Named turns come first, each shown by rows before and after it. Which turns, in which order, take the first row of each pair that follows to the second? Write the first one first, as in the answered first pair.
tubi (before => after):
[ 0.62  1.46  0.91 -2.13  0.66  0.93 -2.56  1.39 -1.68 -1.01  2.42 -1.30
 -0.21 -1.66  0.76 -1.71  0.43 -2.53 -2.08 -0.23 -1.03  0.45 -2.26 -0.80
 -1.52 -0.35  1.42  0.47 -2.30] => [ 0.06  0.80  0.95 -2.10  1.04  1.31 -2.69  0.81 -2.34 -1.00  2.12 -0.96
 -0.70 -1.44  0.94 -1.75  0.93 -2.33 -2.03  0.23 -0.96  0.65 -2.24 -0.83
 -1.62 -0.50  1.44  0.30 -2.20]
[ 0.95 -1.38 -1.08 -1.23  0.79 -0.39 -0.26  2.40 -1.31  0.79 -0.22 -1.58
 -0.25 -0.55  1.96 -0.47  0.31 -1.24 -2.54  2.18 -3.17  1.91 -1.45  2.87
  3.00  0.31 -1.65 -0.31  1.61] => [-0.02 -2.60 -0.28 -0.79  0.17  0.54 -1.28  0.02 -2.97  1.42 -0.54  0.44
 -0.67 -0.03  2.35 -0.67  2.05 -0.08 -2.40  3.47 -1.69  1.93 -0.79  2.15
  1.94 -0.62 -1.11 -1.33  2.02]
[-0.90 -3.35  0.60  0.24  1.96 -0.81  1.81 -1.45 -3.08  0.59 -2.86  0.25
 -1.76  1.30  0.29 -0.85 -0.80 -0.25 -1.55 -0.33 -0.06  3.35 -1.40  0.90
  1.39 -1.54 -0.54  0.85  0.37] => [-1.10 -2.71  1.35  0.70 -0.01 -0.56  0.94 -3.36 -3.12  1.86 -2.32  2.06
 -0.19  1.07  0.12 -0.58 -0.08  1.01 -1.25  0.30  2.21  2.45 -0.39 -0.75
  0.37 -2.42  0.32  0.09  0.79]
[-0.41  0.53  0.59 -1.19 -0.78  1.25 -1.23 -0.62  0.59 -0.59  1.88  0.13
 -3.27 -0.26 -0.22  0.61  3.08 -0.25  0.98  0.64 -0.59 -0.46  0.18  0.89
 -0.32  0.27 -0.22 -1.70 -0.37] => [-0.16  1.20  0.74 -0.98 -1.50  1.13 -1.31 -0.70  0.97 -0.29  2.19  0.39
 -2.47 -0.48 -0.35  0.77  2.86 -0.15  1.10  0.45  0.04 -0.97  0.42  0.33
 -0.54 -0.07  0.08 -1.79 -0.20]
lunit (before => after):
[-1.76  0.54 -0.74  0.35 -1.13 -0.86 -1.81  0.29  0.06 -0.70  0.33  2.65
 -1.67  0.17 -1.25  1.51  1.93  0.19  0.47  0.00  0.00 -0.72  0.09  0.80
 -1.42 -0.24 -0.50  0.16  0.29] => [-0.93  0.21 -0.95 -0.62 -1.51 -1.44 -1.83  0.19  0.52 -0.44 -0.06  2.33
 -0.65  0.46 -1.18  1.22  2.11  0.75 -0.26  0.04  0.97 -1.35  0.64  0.48
 -1.03 -1.24 -0.62 -0.73  0.33]
[-0.12 -2.14 -0.82 -0.14  1.20 -1.53  3.73  3.12 -2.07 -1.54 -1.10 -1.71
 -0.13  0.69 -2.36 -0.48 -2.14 -1.44  0.19 -3.09 -1.97  1.62 -1.95  0.21
  1.07  0.72  0.77  2.27 -2.63] => [ 0.04 -1.97 -1.15 -0.51  0.75 -1.33  3.41  3.11 -2.18 -2.67 -0.67 -1.39
  0.42  0.14 -2.91  0.05 -1.45 -0.87  0.83 -3.04 -1.96  0.81 -0.99 -1.02
 -0.32  1.04  1.46  1.73 -3.44]
[ 0.59  1.75  0.03 -0.31  1.09 -0.49 -1.67  0.60  2.15 -0.46  0.93 -1.21
 -0.54 -0.44  1.17  0.40 -0.03 -0.26 -1.04  1.11 -1.16 -0.60 -0.34  0.47
  0.45  0.86 -0.78  0.07  0.44] => [ 0.38  1.97  0.07 -0.20  1.07 -0.28 -1.63  0.51  1.95 -0.77  1.30 -0.99
 -0.60 -0.59  0.94  0.56  0.15 -0.17 -0.70  1.14 -1.30 -0.69 -0.26  0.37
  0.11  1.03 -0.55 -0.06  0.31]
mebod (before => after):
[ 1.69  0.22 -0.74 -1.00 -2.80 -1.31 -1.03 -0.61  0.40  0.45  0.33 -0.24
  3.00 -1.84 -1.78  0.57  0.67  1.86  1.53 -0.63  2.56 -2.67  2.52 -2.33
 -0.16 -1.07  1.53 -2.39  0.51] => [-1.60 -2.90 -0.58  0.43 -0.31  0.89 -0.48 -1.66 -3.85 -1.54 -0.18  1.17
 -1.11 -1.79 -1.84  1.07  2.43  1.26  3.12  0.15 -0.20 -0.23  1.56 -1.49
 -2.10  0.54  1.42 -1.40 -0.65]
[ 0.57  0.05 -0.97 -1.90  0.89  0.09  1.37  0.56  0.96  0.15  0.86  1.01
  2.19 -0.37 -0.02  1.23  1.03  1.25  0.17  0.27  1.89 -0.60  1.42 -1.91
  0.55 -0.14 -1.35 -1.76 -0.21] => [-1.15 -1.57 -0.64 -1.13  2.10  1.23  1.68  0.10 -1.26 -0.83  0.55  1.72
  0.04 -0.29  0.02  1.42  1.90  0.92  0.98  0.68  0.32  0.84  0.77 -1.31
 -0.34  0.58 -1.47 -1.21 -0.69]
[ 0.38 -0.83 -0.82 -0.41  1.00 -0.84  1.56  1.91 -0.17 -1.54 -0.56 -1.58
 -0.25 -0.14 -0.71 -0.14 -1.50 -1.45  0.57 -1.68 -1.79  0.88 -1.01  1.77
  1.00  0.36 -0.48  1.40 -0.70] => [ 1.50  0.04 -0.99 -1.10  0.11 -1.55  1.40  2.11  1.11 -1.13 -0.25 -1.93
  1.30 -0.05 -0.76 -0.23 -1.75 -1.09  0.25 -1.90 -0.93 -0.20 -0.46  1.21
  1.21 -0.13 -0.31  1.01 -0.54]
Then:
(two turns a pair)
[ 1.36 -0.84 -0.40  2.05  0.13 -0.15  1.45  2.61  1.76  0.20  0.61 -2.76
  0.47 -1.17  0.57 -0.09 -2.75 -2.02  1.10 -1.84 -3.28 -0.77 -1.41 -2.68
  1.23  2.25 -1.01  1.92 -0.87] => [ 0.04 -3.46 -0.73  1.29  1.17  1.04  0.82  1.29 -0.55 -2.00  0.27 -1.49
 -1.14 -1.21  0.28  0.15 -0.09 -0.88  2.05 -0.38 -4.17 -0.62  0.04 -3.64
 -1.37  2.64 -0.73  0.35 -2.01]	tubi, lunit
[-0.94  1.42  1.02 -0.47 -0.44  0.47  1.52 -0.17 -0.47 -2.43  0.41 -0.74
  0.51  0.36 -1.49  0.98  1.26  0.12  2.35 -0.47  0.11 -3.92  0.94 -2.46
 -2.82  2.53  0.34  0.41 -1.21] => [-1.60 -1.94  1.13 -1.18  0.65  0.43  1.85 -1.01 -2.34 -2.57 -1.75 -0.80
 -0.64  1.65 -1.15 -0.02  2.35  0.20  1.70  0.12  0.18 -2.55  0.83 -1.65
 -2.47  1.56 -0.69 -0.51 -1.00]	lunit, mebod
[-1.49 -1.48  0.32 -0.25  2.21  0.85  0.59 -0.08 -1.78 -1.47 -1.18  0.54
 -2.31  0.32 -0.15 -0.24 -0.12 -0.77  0.70  0.83 -1.42  1.06 -0.63  1.04
 -0.20  0.79 -0.36  0.12 -0.55] => [-1.12  1.43  0.50  0.70  1.64  0.79  0.31  0.98 -0.10 -1.09  0.35  0.15
 -1.94 -0.63 -0.07  0.47 -1.41 -1.38  0.95  0.61 -1.94  0.57 -1.23  1.15
 -0.04  1.72  0.02  1.50 -0.09]	mebod, lunit
[ 0.07  4.21 -0.64  2.10 -1.53 -1.40 -0.80 -1.03  1.48  2.13  1.78 -0.66
  1.29 -1.29 -0.42  0.73 -1.57  0.11  0.20  1.16  0.31 -1.06 -0.96 -0.90
 -0.01 -0.30  2.12  1.28  1.28] => [-2.19  1.41 -0.90  2.52 -0.27  0.08 -0.36 -1.96 -1.86 -0.14  1.34  0.97
 -1.14 -1.53 -1.12  1.32  0.42  0.41  1.80  1.60 -1.24  0.25 -0.45 -1.53
 -2.70  0.78  2.49  1.15 -0.31]	mebod, mebod
[-0.68  0.68  0.88  1.63 -0.94 -0.65  0.84 -0.41 -0.59  0.83 -0.10  0.48
  0.97 -0.05 -0.48 -0.45  0.06  0.47  0.43 -0.61  0.95 -0.94  0.16 -0.52
 -0.41 -0.70  0.08  0.08  0.35] => [-0.34  0.93  0.87  1.43 -0.44 -1.09  1.08  0.46  0.02  0.73 -0.15 -0.27
  1.00  0.10 -0.50 -0.50 -0.78 -0.07  0.25 -1.13  0.48 -0.76 -0.23 -0.01
  0.30 -0.32 -0.30  0.42  0.44]	lunit, tubi
[ 0.30  1.64  0.20  0.78 -0.65 -0.28  0.48  0.70 -0.29  0.41  1.27  0.42
  1.11 -1.62 -0.04  0.95  0.14  0.31  1.92 -0.07  0.82 -0.59  0.85 -1.57
 -0.69 -0.13  0.87  0.09 -1.08] => [ 0.12  0.48 -0.28  0.34  1.51 -0.11  1.18  2.01 -0.73 -0.77  0.68 -0.99
 -0.57 -1.36  0.15  0.59 -0.22 -0.76  1.53 -0.28 -1.37  0.45 -0.21  0.11
  0.22  0.75 -0.16  0.73 -1.37]	tubi, tubi
[-0.20  7.35  0.64  2.37 -2.31  1.91 -3.72 -1.35  1.47  0.83  4.79  0.90
 -0.54 -1.44  2.62 -0.34 -0.22  0.40 -0.33  2.87 -2.59 -0.60  0.10  0.23
 -1.93  2.17  1.71  2.98  1.45] => [ 2.06  7.55 -0.98 -0.08 -1.62  0.28 -2.75  1.70  3.60 -1.06  4.64 -2.00
  1.20 -1.67  1.77 -0.41 -1.07  0.23 -0.65  1.45 -3.77 -1.90  0.93  0.01
 -1.17  2.55  1.14  2.08  0.29]	lunit, tubi
[ 2.01  0.04 -1.29 -1.27  0.88 -1.37  1.08  0.99  1.31  0.99 -0.12 -0.26
  0.20  0.00 -1.51 -0.56 -0.97  0.68  1.63 -1.86  0.33 -0.42  1.02 -1.47
 -1.56 -0.13  0.48  0.01 -1.82] => [ 1.86 -0.91 -1.30 -1.60  2.04 -1.34  1.33  1.35  0.97  0.89 -0.78 -1.13
 -0.71  0.51 -1.06 -1.14 -1.07  0.00  0.93 -1.71 -0.62  0.44  0.27 -0.30
 -0.66 -0.11 -0.40  0.08 -1.68]	tubi, lunit
[-0.50 -2.04  0.17  0.27  0.26 -0.39  0.76  1.18 -0.57 -0.33  0.41 -1.34
  1.51 -0.31  0.13  0.73 -2.04  0.21  0.41 -2.76 -0.41  0.63 -0.20  0.20
  0.73  0.09 -0.71  1.20 -0.48] => [-0.18 -2.06  0.36  0.15  0.32 -0.71  0.41  0.87 -0.41  0.43  0.14 -1.58
  1.56  0.19  0.71  0.19 -1.97  0.00 -0.32 -2.28  0.09  0.62 -0.40  0.82
  1.47 -0.42 -1.00  1.11  0.23]	tubi, mebod
[ 1.08 -2.27 -0.97 -2.61  2.39 -1.26  0.72  2.36 -0.33 -2.41 -1.19 -2.27
 -0.96  0.76  0.23 -0.37 -0.05 -0.29 -1.01 -0.49 -2.03  0.47  0.03  1.50
 -0.46 -0.32 -1.15 -1.25 -0.88] => [ 0.26 -2.62  0.38 -1.73 -0.21 -0.17 -0.95 -1.45 -1.77 -0.66 -1.18  1.09
 -0.08  0.91  0.43 -0.42  2.16  1.71 -0.70  1.20  1.44 -0.48  1.69 -0.71
 -2.35 -2.03  0.09 -2.86 -0.29]	tubi, tubi
[ 1.79  2.73 -0.63 -0.73 -1.95  0.03 -1.35  0.45  0.79 -0.71  1.15 -0.97
  0.77 -4.04 -0.34  0.96  1.66  2.11  2.07  1.11  0.50 -1.52  2.97 -1.01
 -3.20  0.63  0.14 -2.89 -0.94] => [ 3.52  1.81 -0.75 -2.11 -0.81 -1.70 -0.58  2.01  2.37  0.85 -0.81 -4.03
  1.29 -2.59  0.71 -0.86 -0.48  0.78 -0.55  0.55  0.62 -0.73  1.45  1.60
  1.03 -0.94 -2.07 -2.94  0.37]	lunit, tubi
[ 0.50 -2.33  0.08 -1.49  1.98  0.21 -0.15  1.08 -0.26 -1.52 -1.47 -2.55
 -0.84  0.53  0.35 -0.38  0.53 -0.61 -1.48  0.21 -0.88  0.63 -0.44  1.75
  1.59 -0.05 -1.30 -1.26  0.24] => [-0.53 -1.78 -0.20 -0.75  1.95  1.11 -0.36  1.18 -1.07 -3.18 -0.28 -1.58
 -1.46 -0.61 -0.52  0.80  1.28 -0.35  0.27  0.22 -2.01  0.49  0.06  0.57
 -0.79  1.55 -0.09 -0.77 -1.08]	lunit, lunit
[-3.28 -2.71  0.29  1.88  2.18  2.56  0.39 -1.54 -3.83 -1.24 -0.11  1.90
 -3.31 -0.50 -0.41  0.66  0.93 -0.82  2.11  0.58 -2.15  2.44 -0.49  0.71
 -2.33  1.81  0.14  1.30 -0.73] => [ 0.98 -4.43 -0.93 -2.92 -0.44 -0.43  0.03 -1.90 -1.29 -0.69 -2.00  0.65
  1.99  0.71 -0.61 -1.01  2.34  1.85 -0.33  0.54  2.24 -0.78  3.19 -1.71
 -1.36 -2.36 -0.25 -3.68 -0.80]	lunit, lunit
[ 0.83 -1.35  0.30 -0.10 -0.41  1.63  1.95 -0.59  1.16  1.71 -3.45  0.67
  1.05  0.55  0.02  0.43  1.58  2.32  0.10  0.45  1.67 -1.68  2.73  0.01
 -0.15 -1.16  0.52 -0.47 -1.03] => [ 1.85 -0.09 -0.39 -0.41  0.24  0.77  3.05  1.79  2.60  1.02 -2.98 -1.28
  1.55  0.20 -0.37  0.56 -0.06  1.33  0.03 -0.94  0.26 -1.73  1.98  0.80
  0.93 -0.11 -0.07  0.41 -1.38]	tubi, tubi
[-0.72 -1.19  0.21  0.63  0.26 -0.70  0.92 -1.69 -1.36 -0.27 -2.85  1.19
  0.74  0.49 -0.41 -0.78 -0.29  1.99  0.41 -0.02  2.67  0.00  1.48 -0.93
 -2.22 -1.61 -0.30 -1.42  0.09] => [ 0.04  0.44  0.67  1.20 -0.01 -1.48  1.43 -0.65  0.34  1.51 -2.80 -0.12
  1.42  0.82 -0.04 -1.16 -2.25  0.90 -0.45 -0.99  2.92  0.24  0.07  0.08
  0.19 -1.90 -0.85 -0.18  1.13]	tubi, lunit
[-1.00 -2.32  0.94  0.51 -0.44  1.30  1.84  0.97 -1.96 -3.59 -0.10 -1.30
 -0.93 -1.19 -1.64  1.09  0.51  0.15  3.52 -1.80 -3.48 -0.81  1.43 -1.87
 -3.83  2.26  1.71  0.99 -1.91] => [ 1.35 -3.75  0.47 -2.35 -2.11 -0.56  1.41 -0.16 -0.65 -2.23 -1.64 -1.77
  2.21  0.03 -1.22 -0.43  1.41  1.84  1.43 -1.48 -0.05 -2.56  3.28 -2.96
 -2.63 -0.95  1.28 -2.11 -1.20]	tubi, lunit
[ 2.47  0.95  0.48 -1.66  2.51 -1.16 -0.99 -2.04  2.47  1.96 -0.62 -0.27
  0.24  2.30  1.33 -1.43  0.96  0.38 -1.09  2.18  2.02 -0.19  1.04 -0.72
  3.52 -1.74 -0.74  0.69  1.58] => [ 0.38  1.59  1.23  0.83  3.01  0.47 -1.20 -2.87  0.90  2.52  0.19  1.28
 -2.06  1.91  1.66 -0.93  0.82 -0.56 -0.08  2.70  0.86  1.26 -0.58  0.16
  2.78 -0.47 -0.41  2.59  1.92]	lunit, tubi
[ 0.20 -2.90  0.81 -3.21 -0.47  1.40  1.63 -0.45 -0.85  0.95 -0.02 -0.85
 -2.71  1.49  1.61  0.15 -0.04  0.01 -1.28 -0.47  1.25  0.14  0.08  0.09
 -0.04 -0.62 -0.87  0.30 -1.20] => [-0.14 -2.61  1.22 -2.63 -1.01  1.67  1.39 -1.23 -1.08  1.75  0.27 -0.09
 -2.65  1.37  1.58  0.32  0.09  0.23 -1.10 -0.21  1.93  0.05  0.15 -0.21
 -0.34 -0.93 -0.58  0.38 -0.88]	tubi, mebod
[ 0.86 -1.70  0.19 -0.98 -0.45 -1.61 -0.97 -0.47 -1.08  1.84 -1.96 -0.53
  2.19  1.64  0.24 -1.05  1.90  0.15  0.74  0.66  1.90 -1.67  1.32 -0.31
 -1.73 -1.06 -0.17 -2.28  0.82] => [-0.67 -2.90  0.48 -0.07  1.04 -0.75 -0.72 -0.77 -3.00  1.56 -2.43 -0.21
 -0.11  1.92  0.60 -1.17  2.02 -0.49  1.05  1.10  0.68 -0.10  0.13  0.91
 -1.69 -0.41 -0.74 -1.24  0.85]	mebod, lunit
[-0.04  1.65 -1.43 -0.95  1.66 -0.59 -0.26  2.47  0.09 -3.01  1.16 -1.98
 -0.52 -0.72 -0.83  1.30 -0.17 -0.45  0.64 -0.66 -2.87 -0.87  1.30 -0.52
 -1.04  1.55  0.64  0.57 -2.27] => [ 0.34  2.77 -1.10 -0.38  1.69 -0.82 -0.36  2.90  0.97 -1.74  1.27 -2.79
 -0.59 -0.46 -0.14  0.81 -1.41 -1.25 -0.27 -0.86 -2.76 -0.53  0.14  0.76
  0.52  1.45 -0.09  1.37 -1.17]	mebod, mebod
[-2.15 -5.01  2.38 -0.99  1.43 -0.41  1.10 -2.21 -3.79 -0.12 -3.55  0.06
 -0.47  1.18 -0.61 -0.17  1.06 -0.10 -0.97 -0.52  1.69  0.91 -0.80  1.23
  0.26 -1.31  0.74 -2.05  0.11] => [-3.58 -2.48  3.11  1.46  2.19  0.87  1.04 -1.45 -3.52  0.28 -1.93  0.25
 -2.51  0.22 -0.52  0.80 -0.46 -1.70 -0.05 -0.59 -0.34  1.94 -2.90  2.60
  0.47  0.90  0.99  0.97  0.57]	mebod, lunit
[ 2.86  2.73 -0.81  2.95 -0.31  1.92  2.43  1.62  0.31  2.27  1.71 -3.68
  0.72 -1.48  0.88  0.31 -0.78  0.17  1.50 -1.73  0.78  0.89 -0.02 -0.39
  0.38  0.67  2.92  1.79 -2.22] => [ 3.88  1.64 -1.39  1.31 -1.10  0.98  2.33  1.08  0.42  2.03  1.03 -3.77
  2.23 -1.01  0.52 -0.14  0.03  1.28  1.13 -1.69  2.12 -0.32  1.48 -1.58
  0.27 -0.55  2.91 -0.12 -2.63]	mebod, lunit
[-0.22 -1.43 -0.14 -1.89 -1.48  0.20  0.04  2.49  0.59 -0.25  0.79 -0.27
  1.02 -1.64 -0.20 -0.53  1.02 -0.68  0.33 -0.69 -1.02 -0.48 -1.34  1.37
  2.49 -0.32 -1.37  0.94 -1.28] => [-0.08 -1.73  0.08 -2.10 -1.55  0.44 -0.25  1.86  0.63  0.16  0.40 -0.08
  0.77 -1.36  0.16 -0.81  1.21 -0.61 -0.11 -0.28 -0.69 -0.38 -1.35  1.61
  2.71 -0.91 -1.71  0.47 -0.92]	tubi, mebod
[-1.81 -0.07  0.51 -0.90  0.78  1.06  0.35 -0.03 -1.67 -1.14  0.33  0.94
 -1.88  1.08  0.53  1.16  1.05 -1.18  0.35  1.39 -1.68  1.02  0.59  0.95
 -0.28  1.68  0.32  1.47 -0.13] => [ 0.24 -0.86 -0.14 -3.22 -0.58 -0.52  0.14 -0.19 -0.36 -1.08 -0.35  0.48
  0.87  1.52  0.18  0.48  1.95  0.30 -0.77  1.39  0.49 -0.67  2.54 -0.52
 -0.10 -0.33  0.28 -1.06 -0.27]	lunit, lunit
